(29, -17, 43, 63) value 63
(-7, 60, -65, -44, -17, 2, -39) value -39
(-40, 18, 73, 2, -76, -53) value -53
(67, 52, -58, -61) value -61
(-40, 29, -61, 11, 17) value 17
(-18, 7, -30, -57, -6) value -6
(16, -56, -50, -53, -12, -44, 64) value 64
(-37, 73, -53, 9, 48, -44) value -44
---
array([[ 32, -36, -28,  -2,   2, -30, -47],
       [ 32, -38, -29,  -2,   1, -33, -53],
       [ 31, -41, -30,  -2,  -1, -35, -59]]) -> -33

array([[ 18, -23,  35, -25],
       [ 68, -46, -47,  49]]) -> -47

array([[ 42, -21,   1,  44, -57,  74,  14],
       [ 24,  54,  33,  16,  63, -33,  63],
       [ 38, -31,  20,  15, -30,  32,   3]]) -> -33

array([[  9,  60, -53, -11, -31,  12,   4],
       [ 22,  10, -22, -36,  31,  -7,  -3],
       [-11,   1, -12,  32,  59,   0, -22]]) -> -7

array([[-30,  -3,  24,  66,  36, -36, -27],
       [  3,   3,  -9,   2,   5,  -4,   4]]) -> -4

array([[ 67,  27, -29,  35],
       [ 23, -38, -48,  74]]) -> -48

array([[ 18,  41,  27, -69, -57],
       [ 31,  30,  39,  -1,  73]]) -> -1

array([[ 39, -37, -74, -17,  31],
       [ 16, -42,  41,  34, -79],
       [-44,  35,  24, -27,  45]]) -> 34

array([[-26,   7,   6, -22,  79, -10],
       [-31,  14,  42,  15,  32,  -9]]) -> 32
---
[[462 576 610 501 822 423 588]
 [524 512 558 921 521 558 541]
 [622 535 674 622 128 677 569]
 [531 590 554 350 708 425 585]
 [629 557 435 509 503 613 522]] → 531

[[ -1  14  -3  15  13 -13 -28  12 -34 -11   2   1  -7  16]
 [-15 -23  16 -49   5  16   6   4  10   0   5  23   0   4]
 [ -8 -11  -7  47 -14  19  17 -18   9  -1   2 -10 -12 -19]
 [  7 -16  -3  -1 -14 -15  13  24   3  -8  11   8  -4 -15]
 [ -4  13  11  20 -26  22 -19  27 -12   5  20  26  22  -6]
 [ 18  16 -15   3 -19  31   9  -6   9 -11 -12   9 -19  -2]] → -4

[[160 165 177 202 319 544 771 904 811 566 355 229 175]
 [163 185 181 222 361 582 806 903 775 534 341 212 168]
 [181 255 403 646 867 886 704 462 273 200 176 174 192]
 [151 175 149 158 155 150 160 160 166 198 267 442 691]
 [158 155 177 202 274 433 682 875 883 672 419 262 191]
 [830 575 346 221 184 172 154 170 162 152 168 157 159]
 [656 858 896 702 457 264 195 169 172 172 171 161 165]
 [147 181 156 149 167 178 183 194 304 491 736 890 847]
 [159 160 161 172 158 158 157 177 247 399 625 850 884]
 [156 171 172 169 189 253 399 646 863 897 710 457 272]] → 159

[[8 3 3 4 5 4 5 5 3 5 3 5]
 [6 3 4 6 5 6 4 5 4 4 2 5]
 [3 6 5 3 3 3 5 3 5 5 7 3]
 [8 3 4 4 4 3 4 5 4 4 3 6]
 [4 5 5 4 3 3 5 4 5 5 5 4]
 [1 6 3 3 4 3 5 4 5 5 6 4]
 [6 4 3 6 4 5 5 5 3 5 2 6]
 [3 4 4 3 7 3 4 5 6 5 4 4]
 [7 3 3 4 6 3 5 5 4 5 3 6]
 [6 5 4 4 3 3 4 4 4 4 5 5]
 [6 4 5 5 4 5 4 4 4 5 3 4]
 [2 6 4 4 3 5 4 4 4 5 6 3]] → 6

[[ 58 228 138 118 138  88]
 [158 132 158 108 172 118]
 [107 154 169 119 138 110]
 [ 50 210 189 113 166 122]
 [140 164 109 146  91 111]
 [114 161 136 116 163 165]
 [ 98 139 164  95 130 131]] → 114

[[44 45 43 40 44 46 41 43 43 43 46 44 42 36]
 [23 47 93 27 52 41 60 67 42 66 79 49 39 36]
 [44 48 44 35 47 54 36 43 42 42 53 47 40 36]
 [43 39 43 52 41 33 50 45 45 45 35 40 46 36]
 [53 42 20 51 40 45 35 33 44 32 27 40 46 36]] → 43

[[ 688 -354 -141  547 -547  244  779 -646  322  -54 -252  411   19  -31]
 [ 900 -552  376  220 -611  237  508  680 -418  454  460  801  375   66]
 [ 160  588  -81 -525 -576  877   68  269 -504 -233  505 -259 -549  685]
 [-110  131  739 -232 -290  913  -48  823 -236   36 -668  686 -246  265]
 [-402 -132  110  -40 -139  878 -412  150 -525  775 -265  275 -186  -91]
 [-139  845 -550  576  673  861  647  742 -259  899   -9  686 -626   27]] → -402
---
[[ 29 -23 -12 -30 -34 -39  -8]
 [ 15  12  48  30  29  16  -8]
 [ 72 -19  10  15 -36 -13 -52]] Out: -8

[ 57 -32  44  20] Out: 20

[ 32 -60  54 -27] Out: -27

[[-27 -16  25  -6  -1 -22  15]
 [ 49  -8 -17 -22   0  24  16]
 [-77 -21  74   9  12   6   2]] Out: 15

[[-47 -27  43 -53 -36 -46  22]
 [-14  18 -23   4 -49  42  18]
 [  3 -15  13 -49  66 -47  11]] Out: 22

[ -9  62   8 -12  -7  -6] Out: -6

[[-71 -65   0  28 -19  53 -44]
 [-37  15 -16  11 -24 -16 -18]
 [-30  20  37   1  37   3   0]] Out: -44

[[-80   3  80  -5  19]
 [-16  -5  65  56 -49]
 [-34 -35 -13  33  44]] Out: 19

[ 17 -25 -14 -41 -11  22  62] Out: 62
---
[[ 16 -31 -24   5  -5]
 [ 36  31  57 -72 -13]
 [-11  18 -33  -5 -19]] | 31

[[  5 -15  29 -28  -9 -60 -30]
 [ 15  -7  43 -73   2   8  30]] | -15

[[ 66  38 -44   6]
 [ 68  70 -30 -45]
 [-41  26  -4 -11]] | 70

[[  5  14  56  23]
 [-79  39 -67 -35]] | 14

[[ 25 -60  44  28 -39  58  18]
 [ 34   6 -35 -35 -38 -76   3]
 [  8   5  38  14  22  58 -44]] | 6

[[  5  63  30 -65]
 [-74 -29  29  26]
 [-63  61  53  45]] | -29

[[-19   3 -16 -68  26]
 [ 41  28  50 -47 -52]
 [  0  -9 -24  25  51]] | 28

[[ 31 -11 -28  18 -23  61 -36]
 [ 18  -8   0  -6  -2  27   2]
 [ 17 -26 -19  37  -7  47  28]] | -8

[[-42  56 -67   9]
 [ 24 -32 -71   5]
 [-13  26 -60 -31]] | -32
---
[-182.515, 134.652, 98.522, 39.164, 121.549] 39.164
[-1.62, 1.24, 0.38, -0.40, 0.15, -1.87, 0.67] -1.87
[0.06, -0.07, -0.17, -0.07, 0.13] -0.07
[0.09, -0.07, -0.19, 0.16, -0.06, -0.14] -0.06
[1.1, 16.1, 11.9, -14.5, -12.4, 2.6, -3.8] 2.6
[32.9, -56.4, -162.5, 195.5, 118.2, 27.0, 95.8] 27.0
[-16.6, -9.8, -8.3, -5.6, 3.8, -17.3, 16.1] -17.3
[0.063, 0.113, 0.109, -0.103, 0.021] -0.103
[12.439, -33.791, 167.808, -29.157, 112.366, -114.994] 112.366
[9.09, 11.66, -10.63, 13.66, -12.66] 13.66
